In the data rows, 128 means zero.
Here are some points:
[125 110 183 148  37  92 191 142  80 135  91 136 174  90 138 115  97 103 150  90 111 117 172]
[105 150  80  84 201 180  35 158 169 189 168  94  98 145 148 162 103 118 130 162 160 125 106]
[ 92 117  81 119 145 163 108  88 152 158 158 133  78 128  69 120  70  76  99 128 149 127  79]
[ 84  88 172 120  92 121 135 202  94  72 128 192 185 171 117 188 153 121 168 131  81 162 138]
[130  84 114 124 155 192  77 107 127 164 114 146 126 150 165 132 112  95 159 152 154 186  96]
[153  93 170 113 159  72 200 183 110 104 111  75 209 221 183 144 153  75 116  99  95 111 169]
[180 125  93 148 179 128 136 161 142 121 128  80 118 122 147 170 164 157  92  44  88 119 208]
[109 190 193 195 122 118 163 120 106 127  72 130  74 115 109 150  68 103 150 122 190 153 130]
[135 133 145 168 146 138 188 141 153 132 117 152 108 110  91  18 172 141 177 137 128 104 101]
[102 160 148 167  98 140 150 170  53 106 120  96 158 147  81 170 146 150 191 133  63 119  96]
[148 130 117 108 143  79  67 136  92  63 155 144 160 124 113 144  79 108  94 164 100 125 157]
[173 105 107 103 144  60  89 147 119  71  69 164 194 112  68  89  77 136 143  78  44 139 123]
[155 172  40  64 143 107 146 165  63 125  92 176 255  88  70 108 120 147 145 161 103  24  67]
[110 151  94 159 146 111 194 172  91  99 106  91 126 136 109 121  98 147 150  82 136  96 191]
[138  93 187  70  76 133 206 122 160 184  93  81 115 149 129 194 144 131  81 184 111 197 169]
[136 133 141 123  73  79 154  64 179 127  96  49 149 102 166 149 225  58  92 115 134 130 133]
[165 161  72 129 165  90 120 130  36 102 123 122 163 108 125  40  66 116  78  62 179 129 138]
[111  94 130  75  61 182  75 106 171 158 118 165 125  96 127 164 212 114 150 190 135 189 113]
[ 91 163 113 128 118  87  85  92  93 112 129 112  74 174 130 140 138 165 130  91 123  87  23]
[166  87 112 147  84 151  61 165 111 150  96  82 122 158 120 135 159 129 139 105 107 128 145]
[138 126 229 116  63 140 120 249 166 196 110  14 150 136 188 162 173  98  65  63  79 159 229]
[134 131 138 122 149 125  97 114 108  95 162 179 193 108  57 113  69 171 157 123 102 137 137]
[161 121  94 113 197  78 101 133 101  88 104 135 110 115 101 127  52 102  95 129  76 137  65]
[168 161 132 161 182 130  83  96 199 164 125 132  55 154 118 160 144  91 133 146 141  66 126]
[117 192  74 117 174 138  90 176 103 134 182 212 162 103 118 121  96 161 143 144 135 165 186]
[104 134 109 158 191 109  92 101 115  82 140 125 115 113  15 146  77 157 129 117  63  87 152]
[112  96 140 110 144 135  80 105 201 145 116 142  88 148 113  87 152 170 139 172 174 123 122]
[128 166 112 114 121 119 184 105 139 139 120 129 196 151 184 119 140 141  93  99 124 144 167]
[148  69 145 190 141 104 143 109 143 157 104 117  54 141 126 134 195 104 125 208 143 145 198]
[104 140  86 127 160  71 175  99  97 128 107 178 135 170 103 148 155 155 185  99 149  32  60]
12 more points follow, each with its number after it:
[166 119 190 173 127 157  91 120  99  73 129 156  91  68  27 110 116 163 164 139  79  62 130] 0
[117 112 228 172  69 161 143 197 117 115  53  82 130 124 205 218 206 147  80 142  73 208 238] 1
[194 105  91  92 130 155  74  97 207 184 128 154 140  78  88 132 189 106 106 195 156 140 136] 2
[163 167 141 182  97  96 127 125 126  69 154 138  82 134 197 162 126 153 143  94 148 102 177] 3
[160 135 106 153 110  97 168 168 103  97 115 134 232 131 130 100 118 157  83  95  74 102 103] 4
[ 81  82  71 123 114 125 163  29 157 119 133  64  28 116 134 105  89  33 139 177 122  95  91] 5
[123 150 100  69 101 159 123 168  92 185 176 103  39  94 142 100 166  99 109 155 195 194 146] 6
[119 115 121 155  85 120  83 121 191 147 176 127 110 133 148 152  75  97 108  98  72 187 177] 7
[ 94  79  53  53 146  79  81 168  79  42 107 173 135 128  67 123  42 136 139  83 125  81 158] 8
[121 102 127 117 182 111  98 174 145 146 106  95 157 110 164 146 118 140 103 138 135 169  89] 9
[138 152 172 128 169 124 150 101  98 145 153 205 111 112 137  94 148 167 167 116 143 128 131] 10
[ 65  84 158 121  41 231 100  55 176 231 146  87  33 122 192 166 198  46  82 168 141 135 143] 11
Which of these numbered points is nearest to each point below, looking only along the 8 directions in which the first points spread most? Its number follows each.
[ 86 112  90  79  99 150 115 116 218 170 109 122 128  73 121 127 201 157 111 181 129 116 149] > 2
[141 127  46 125 192 138  23  74 117 136  98 188 113 106  13  75 130 169 166 169  92 146 134] > 0
[181  95 151 162 155 113 145 167  97  84  84  84 239 120  80 123 150 177  45 113 108 111 204] > 4
[122  73 176 134 113 166 152  60 216 189 106  88  77 145 205 179 158 103  81 170 124 189 130] > 11
[133  67  74  78 161 134 114  53 135 124 149 136  74 203 166 132  82 147 117 129 104 166 137] > 9
[175 202 116  65 223  59  71 191 138  38 102 120 179 121  85  52  81 104 193  68  49 110  43] > 8
Now 12 new points, numbered from 0 again:
[101 120 107 153 109  55 126 157 139  47 118 165  11 140 120 186 136 126 221  82 149 125  54] 0
[ 79 109  76 106 137 107  83 148  52 117 195 119 100 124 117 147  71 119 179 120 146 181  59] 1
[ 65 153 106 163 146 186 108 152 102  80 117 160 127 118  34  83 113 169 198  82 155  73  51] 2
[108 163 113 115 183 110  92 144 137  69 140  78 128 111 122  97 110 163 146 111 149  51  99] 3
[156  75 189  98  98 154  83  64 189 139  98  96  52 163 216 164 172  71  81 185 128 163 117] 4
[153 112 175 131 107 117  94 181  96  96 112  91 202 136 113 121  95 132 159 120  89  52 145] 5
[204 157 187 181 221 130 116 106 138 125  83 132 148 127  92 103 128 164 163 125 167  97  85] 6
[115 101 132 176 138 117 232 181 153 161  52  97 183  80 127 147 159 149  94  83 110  93 193] 7
[ 82  98  96 124 106 173  83 133 138 148 150 151  90 186  93 160 152 138 103 174 153 161 137] 8
[105 124  61  83 157  81 112  82  70  80 126 184 152 127  98  72  41 121 133 173 137 101 148] 9
[128 142 104  83 130 155  79  91 127 113 167 117  83 189 101 124 131 138 175 150 200 132  56] 10
[126 118 105  86 183 132  50 160  99  95 152 100 113  74 140 139  64 141 117 187 138 127  92] 11
Which of these numbered points is nearest to each point below, looking only along the 8 directions in which the first points spread most? Its number follows each.
[147 112 155 148  89 121 105 244  64  85 118 126 167 112 124 144 160 160 189  96 111  99  90] > 5
[ 60 142 164 102 137 152 141 152 162 176 126 148  98 168  83 200 148 122  71 126 102 134 145] > 8
[162 103  93 134 182  41 156 215  72 110  81 124 190 107 103  74 103 194  92  97  47  78 148] > 5
[127  98  83  83 140 193  93  51 205 171 148 145 128 175 141 131 150 141 101 203 210 160 171] > 8
[102 126 100 149 112 125  90 127 103  99 162 119 143 157 148 108 131 206 111  96 149  95  85] > 3
[200 110 192 175  61 125 191 212 141  84  40  39 177 127 118 139 201 173 107  68 114 137 223] > 7
